Named moves, each a turn or a mirror, and the order they were made in; the first pair answered:
move Bez:
[  3  -9  -3 -12   9   7  -8  -6 -19  26  11  27] -> [ 19  -9 -28   7 -24   9 -13   5 -12  -5 -10  -3]
[-35  -3   1  -1   8   6  11  19   8  29   6  14] -> [-21  -2 -18  15 -20   7   6  29  14   1 -12 -12]
[-11   5  26 -18  12  -1   8   1   9   3   8  15] -> [  2   7   4   1 -19   1   2  13  14 -27 -10 -14]
move pora:
[-15   5  46 -21   6   1  -1  -6  11  11   0  -5] -> [  4   1  -7   0 -11   5 -24 -33   1  31   3  -8]
[-12   9 -15  -5  15   6  -6  -4  -2  24  12   4] -> [-18   9   3 -11  20   2   1   7   2  13  12   6]
[ 13 -11  32  -5   8  13  -5   9 -13  -8  -3   2] -> [ 23 -11   3  11  -2  15 -21  -8 -21   4  -1   1]
move lovar:
[ -9   9   5 -10   8  11  -6   6   3  10  -3   2] -> [ -4  13   3 -11  -4   5  -6   4  13   9  -5 -11]
[  8   8 -10   4   1   6 -12  -2  10  -5   1 -11] -> [  3   4  -5   3  13  15 -12   0  -1  -6   1   1]
[ -6   4 -11  -2  10   4  -8 -29  -7  42  19  11] -> [-14   7  10 -12  15  -1   2 -22  -1  40  21  14]
Then:
Each pair is 2 to 3 moves apart.
[ 10  18  18  -3 -28  -8   6  32  26 -21 -15 -38] -> [ 10  17 -11   0 -36 -19  -8  -2  28  29   5 -36] -> Bez, lovar
[  6   4  -1   4  -4   9   2  11  -2 -30  -7  -4] -> [  2  11 -10   2 -18 -10   0 -13  10   6   7 -12] -> Bez, lovar, pora
[ -8  -4  23 -15   4  20   4  21   9 -32  -4   0] -> [  0 -17 -16  -3  13  31 -20  -6 -15  -1   8  24] -> pora, lovar, pora
[ 16   0 -37  27   3  30 -39   3 -30 -14  -6   0] -> [  1  16  22   6  -2  15  -3  34   2 -50 -20 -21] -> lovar, Bez, lovar
[-12  12  11 -22  -4 -30   6  -9  22  39  16 -13] -> [ -3   8  13 -12 -18 -20  10  26  21 -20 -12 -34] -> lovar, pora, Bez
[ -9 -33  14 -11  45  15  -5   4 -18  23  11  25] -> [-19 -14  41 -28  23 -14  16   9  16  31  11  -5] -> pora, lovar
[-12  -1  36  10  22  -6   8  10   3 -24  -3   9] -> [ -1   2  -1  18   0 -19 -12 -34   6  25  12   1] -> lovar, Bez, pora
[  2   7   1 -18   6 -13 -13   9 -24  30  -2   2] -> [  3   9   7 -16 -10 -21  -3  23  -8   6 -15 -28] -> lovar, Bez, pora
[ -2   5 -23  -1 -16 -11 -17 -30   6  39   4  -9] -> [  3   6 -13   6 -31  -8 -10   8  13 -15 -22 -36] -> lovar, lovar, Bez
[  3   2 -15   6 -23  -1   7   9  19  21   8 -19] -> [  2  -6   5   6   0  16  12  40   6 -15  -7  -7] -> lovar, pora, Bez
[ 13   4 -22   8 -32 -17  -2 -40  13  34   3 -10] -> [ -3  13  29 -13 -23 -25  25 -14  31  13  -5 -17] -> lovar, pora, lovar
[  1  -5   4  -1  22  19 -19   5 -30  -4 -15  20] -> [ 10   7  -7  10 -24   2 -15   5  -2 -16 -29 -23] -> lovar, Bez, lovar
[ -6   4  27 -14   7 -12  22   7  12  -8   5  -1] -> [  3  -1 -16   5  -1  -8  -4 -21  -3  22  11   4] -> pora, Bez
[ -2  -9   2  10  46  24 -12  13 -23 -27  -8  23] -> [  4 -10 -18  22  31  24 -18  12 -22 -33 -16   9] -> Bez, pora
[ 16  -8 -15  14 -14   7 -12 -23  -7   8  10 -13] -> [  5   0  33  -2  -2   3  11   9   7 -21   1 -19] -> pora, Bez
[ 12   4 -21  30  -6  -5  -3 -17 -12 -25  -7 -13] -> [ -1  16  -9  10  -5 -26   7 -39   5  11  11 -14] -> Bez, lovar, lovar
[-14   0   0 -15  16 -10  -4 -27  -5  50  27  19] -> [-10  13  25 -14 -23 -22  19  16  28 -16  -6 -35] -> lovar, Bez, pora
[ 11  -2  -4  12  -3  10 -17   8 -13 -25 -20 -18] -> [  1   5  28  -3   4   2   1  18  -4 -26 -21 -18] -> lovar, lovar
[-25   3  18   1   9   2  -8  18   3 -20  18   5] -> [-17  -1 -16  16   0   2 -28  -6  -5   5  25   9] -> pora, Bez
[ 15  -4 -28  -6 -20  -1 -23   7  12 -21   5 -16] -> [ -6  -1  23 -37  16  -5  -1  17  17 -12  21   8] -> pora, Bez
[  3  -3  -4 -16  -7   6  -9  21 -28 -42   4   0] -> [  8  -3 -27  -9 -26   0 -21   2 -26 -25   7  -8] -> lovar, pora
[ -3 -10 -23  15   5  18 -25   6 -19 -12  -6  24] -> [ -2   9 -15   5 -39 -17  -9  -3  25   0  -6 -22] -> lovar, lovar, pora
[  7  -5   2  18  10   9   5  26 -12 -35 -16   6] -> [ 17  -5 -34  27 -16   1 -10   2  -8 -17 -12 -13] -> lovar, pora
[ -5  13  21   2   0   6  -4 -14 -11  25  -1   3] -> [  3   8  -2  15  -6  16 -14 -13 -19  11  -7   4] -> lovar, Bez, lovar
[-14  -9   7  10   4  16   6  21 -22 -34  -1  11] -> [-17   6  25  -1 -11  -7  24  19   7 -23   2 -13] -> Bez, lovar
[ -5   0 -24  15  -3   2 -21 -16  -5  29  21  11] -> [  1  -1 -15  23 -15  12 -15  23   1 -32  -4  -8] -> pora, Bez, lovar
[ -6   5  31 -24  -8  -5  11  -2  26   7   0 -15] -> [ 17 -11 -26   7 -24  11 -19 -13   5  -2 -10 -17] -> Bez, lovar
[  1  11  -5  -4  -6 -12 -10 -19  13   4  -7  -8] -> [ -5  12  15  -9   7  -2   3  -2  12 -16 -10  -4] -> pora, lovar, pora
[  2  -1  -8 -11   4 -11  -3 -32   9  42  12   2] -> [ 17  -2 -34   9 -23  -4 -14 -17  12   8  -8 -23] -> lovar, Bez
[ -5   7  13 -19 -19  -7  21   6  23  -2   2 -24] -> [ -5  -5 -16 -14  10   8   2 -22  -7  32  18  11] -> lovar, Bez
[-24   2  54 -13  39  13  17  38   7 -22  -1  21] -> [ 18  -5 -49  39 -27  19 -30  10  -5 -28 -22 -15] -> Bez, pora
[-12   7  -7  11 -21  -2 -14 -10  13   3 -16 -10] -> [ -7   0 -10  16 -20   6 -18  -5   6  -5 -21  -3] -> pora, lovar
[ -4 -19  14  16 -25  -2  10   8  12 -45  -3 -21] -> [-10 -34   4  16  16  20  -3  -5 -22 -22   8  31] -> pora, lovar, Bez
[ -3   5   9  -6   2 -15   4 -22   8  42  14   0] -> [  2   9  24  -5 -16 -12  19  10  23  -4  -7 -25] -> Bez, pora
[ 12  15 -31   1 -20  19 -20   3  11 -22   8   3] -> [  5  21 -13 -18  -8   5 -11 -18  19  17  30  13] -> Bez, lovar, pora
[-16  11  10  -6 -15 -43  27   8  33  22  15 -13] -> [  8  -8 -54  30 -19 -17 -10  -5  -4  12   9  -3] -> Bez, lovar
[-16  -1  25 -12  43   5   5  10 -16   7   3  26] -> [-10  16   7 -14 -15 -28   8 -12  18  31   6 -30] -> pora, lovar, lovar
[ 27  -1 -37  20 -13   3 -34 -14   2  29  23 -13] -> [  9   9  36  -9  -3   0   6  40  28 -32   5 -26] -> pora, Bez
[ -5   6 -10   7  28  15 -31  14 -21 -11   8   8] -> [-10  10   2  -3  36   7 -26   4 -18   9  17  13] -> lovar, pora, lovar
[  1   7  15 -11 -27  -9  -7  12  16 -25 -15 -36] -> [  7  -2 -26   0 -23 -10 -29 -27   1  24   2 -17] -> Bez, pora, Bez
[  6  -2   1  -2 -18   5 -17 -28  -4  48  22   9] -> [  3   9  24 -13 -30  -6  -2 -19  18  42  21  -7] -> lovar, pora, lovar
[ -4  -4  28  -6  18   1  12  23  13 -20  -5   7] -> [  6   1 -10   6 -15 -22  -3 -14  26  21   8 -18] -> lovar, Bez, lovar
[  7  20   5  10  26   6 -16  -4 -23  46  12  16] -> [ 18  26  15  18 -10   7  -7  36  -2 -20 -23 -25] -> pora, Bez, pora
[ 11   6   8 -11 -18 -28   8   0  -1  33   5   1] -> [ 16   4  14  -1 -25 -20  11  27   1  -8 -11 -10] -> lovar, pora, Bez
[  6 -15  -8  -6  27   7 -14 -14 -23  22  25  28] -> [  3 -17  11  -5  30  20  -6  21 -22 -20   7  24] -> Bez, lovar
[ -5 -12  -1 -15  -2  12  -1  23  -8 -39  -9  10] -> [  3 -15 -14 -11  -8  13  -5  20  -8 -39 -13  10] -> lovar, lovar, lovar
[  6  -1 -11   4  -5  17 -15  15  -5 -19 -16   2] -> [  9   1 -18   5 -22   0 -15   7   6  -8 -14 -12] -> lovar, lovar, pora
[ -6   9  15  11  -4  25   2  27 -18 -31   3  16] -> [ -6   4  -2  11   2  23 -13   0 -30   2  16  33] -> pora, Bez
[-12   5   7 -16  19 -15 -11 -24  -5  51  14  16] -> [  9   8 -32   8 -31 -19 -26 -20   9  24  -7 -28] -> lovar, lovar, Bez
[ 17 -13 -23  12 -10   5   6  13   1 -13 -20 -19] -> [ -5 -14  20 -14  27   3  22  12  -2   4  -5  11] -> pora, Bez
[ -7  -1   8 -11  15  -4  -5   5 -16  -9   3  21] -> [-10   4  19 -18   6 -14   3   7  -6   1   8  13] -> pora, lovar
[-20   6  25   3  28  13  -3  30   0 -21   0   6] -> [-28   9  27  -6  34   3  -2  11   1  14  16  11] -> pora, Bez, lovar
[ -3  -5  29 -20  26  10   7  22  -3   4   7  17] -> [ 22  -5 -33  13 -17   4 -18  -2  -2   7  -3 -13] -> lovar, lovar
[  6 -10   3   9  24  24  -9   9 -27 -22  -5  24] -> [  4  -3 -15   7   5   2 -16 -31 -12  36  18  16] -> lovar, pora, Bez
